Each row has a name. Each piece below is followed by the name of the row it came from, unless a question asks for something else. Each question is about the rows just above it. Some pieces are copies with a little noise.

W: [-2.60 -4.80  1.68  6.63 -3.32  3.20 -6.04 -0.24  3.61 -6.04 -3.79  0.04
 -5.92 -3.88  4.96 -0.80 -2.55  8.74 -6.73  5.23  1.93  2.51  0.97 -2.60
  6.64  0.26  2.77  8.20 -8.05]
S: [-2.60 -4.80  1.68  6.63 -3.32  3.20 -6.04 -0.24  3.61  6.24 -3.79  0.04
 -5.92 -3.88  4.96 -0.80 -2.55  8.74 -6.73  5.23 -5.86  0.46 -1.31  4.14
  6.78 -3.46  1.89  2.14  5.19]
F: [ 7.91 -6.04 -7.22 -1.18  0.53 -4.59 -1.17  1.64 -3.35  6.28 -1.46  2.62
  3.07 -1.69 -5.95 -4.31  0.37  3.33  5.37  3.38 -1.87  3.70 -2.15 -0.14
  4.33 -0.80 -2.15  6.53 -7.97]
H: [-2.60 -4.80  1.68  6.63 -3.32  3.20 -6.04 -0.24  3.61  6.24 -3.79  0.04
 -5.92 -3.88  4.96 -0.80 -2.55  8.74 -6.73  5.23 -5.86  0.46  0.09 -2.76
  6.20 -0.76 -0.11  5.85 -4.89]
U: [-3.64 -3.70  2.85  5.26 -3.65  2.14 -5.25 -5.21  3.03  5.76 -0.48  2.86
 -8.25 -2.45  5.04  1.07 -5.86  7.08 -5.58  7.99 -4.65 -3.77 -4.20  3.92
  4.70 -0.29  0.44  2.59  0.84]
[ 7.91 -6.04 -7.22 -1.18  0.53 -4.59 -1.17  1.64 -3.35  6.28 -1.46  2.62
  3.07 -1.69 -5.95 -4.31  0.37  3.33  5.37  3.38 -1.87  3.70 -2.15 -0.14
  4.33 -0.80 -2.15  6.53 -7.97] is in which row?
F
[-2.60 -4.80  1.68  6.63 -3.32  3.20 -6.04 -0.24  3.61  6.24 -3.79  0.04
 -5.92 -3.88  4.96 -0.80 -2.55  8.74 -6.73  5.23 -5.86  0.46 -1.31  4.14
  6.78 -3.46  1.89  2.14  5.19]
S

K: [ 6.15  0.17  6.75 -6.01  3.23 -9.15 -9.75  0.17]
B: [ 6.15  0.17  6.75 -6.01 -1.34 -1.33 -9.75 -1.34]
A: [ 6.15  1.13  6.75 -6.01 -1.34 -9.15 -9.75  0.38]
J: [-9.15 -4.45  4.76  0.16 -2.30 -0.47 -0.94  5.71]
The one value in K and J:
[-9.15]
[ 6.15  1.13  6.75 -6.01 -1.34 -9.15 -9.75  0.38]
A
Where do [ 6.15  0.17  6.75 -6.01 -1.34 -1.33 -9.75 -1.34] appear?
B
[ 6.15  0.16  6.76 -6.01 -1.34 -1.34 -9.73 -1.32]
B
[-9.15 -4.45  4.76  0.16 -2.30 -0.47 -0.94  5.71]
J
Shared by A and J:
[-9.15]

D: [ 8.85  4.10 -4.83 -0.85  5.46 -3.65  2.31 -5.22 -1.41  6.60 -1.46  3.44
  2.07 -4.56 -0.79  3.00 -0.09 -5.12 -4.01 -2.51  4.82  8.05 -2.63]
M: [ 0.31 -0.42  2.37 -1.70 -1.96  1.79 -2.47 -0.73 -1.97 -0.29 -2.46  1.55
  3.12  1.78 -1.20  0.19  3.46  2.19 -0.59  2.16  0.01  0.34  1.81]
V: [ 3.99  2.32  9.28 -3.10 -5.74 -2.59 -1.73 -7.89  0.17  5.46 -2.64 -3.88
 -5.32  1.08 -1.50  3.80 -0.11 -1.38  0.13  1.19 -3.35 -1.03  1.37]
G: [-1.43 -1.07  3.31 -2.06 -2.82  2.14 -2.69 -1.16 -2.56 -1.43 -2.02  0.92
  3.19  2.79 -0.54  0.01  3.83  2.25 -0.61  2.71 -0.76 -1.39  2.20]
T: [ 1.87  0.37  2.78 -4.52 -2.01  2.67 -2.85 -4.26 -4.66  0.02 -5.69  3.21
  5.74  3.56 -1.70 -1.42  6.29  3.27 -0.83  2.89  1.33  1.66  1.80]
R: [-1.43 -1.07  3.31 -2.06  3.73  2.14 -2.69 -1.16 -2.56 -3.81 -2.02  0.92
  3.19  2.79 -0.54  0.01  3.83  2.25 -0.61  2.71 -0.76 -1.39  2.20]
Q: [-0.36 -0.29 -1.14  1.42  1.65 -1.33  0.60  3.23  2.88  1.55  2.55 -0.65
 -2.45 -2.29  1.14  0.46 -4.26 -1.70 -0.21 -1.43  0.21 -1.02  0.30]
Z: [-0.93  0.15  1.96  0.09 -2.23 -0.07  0.74 -1.35 -0.25 -3.02 -0.18 -2.37
 -2.77  2.00  0.56 -1.02 -0.16  0.43  3.41  0.62 -0.75 -1.78 -1.50]
[-1.43 -1.07  3.31 -2.06  3.73  2.14 -2.69 -1.16 -2.56 -3.81 -2.02  0.92
  3.19  2.79 -0.54  0.01  3.83  2.25 -0.61  2.71 -0.76 -1.39  2.20]
R
Which value is in both R and Q?
[-1.43]

fuvid: [ 4.80  2.84 -0.75 -3.70]
mer: [-7.67  8.55 -2.08  6.18]
nis: [-0.92  5.11  2.29 -6.41]
duvi: [-7.57 -3.07 -1.30  3.30]
raliz: [ 3.76  5.91  2.31 -7.58]
siked: [-7.67 -3.06 -2.61  1.02]
banu: [-0.91  7.65 -0.92 -6.42]
kigis: [-7.50 -0.16 -2.98  1.80]
bugar: [-7.57  4.63 -2.98  5.62]
Which value is in both banu and nis?
[-0.92]
Which value is in both bugar and duvi?
[-7.57]

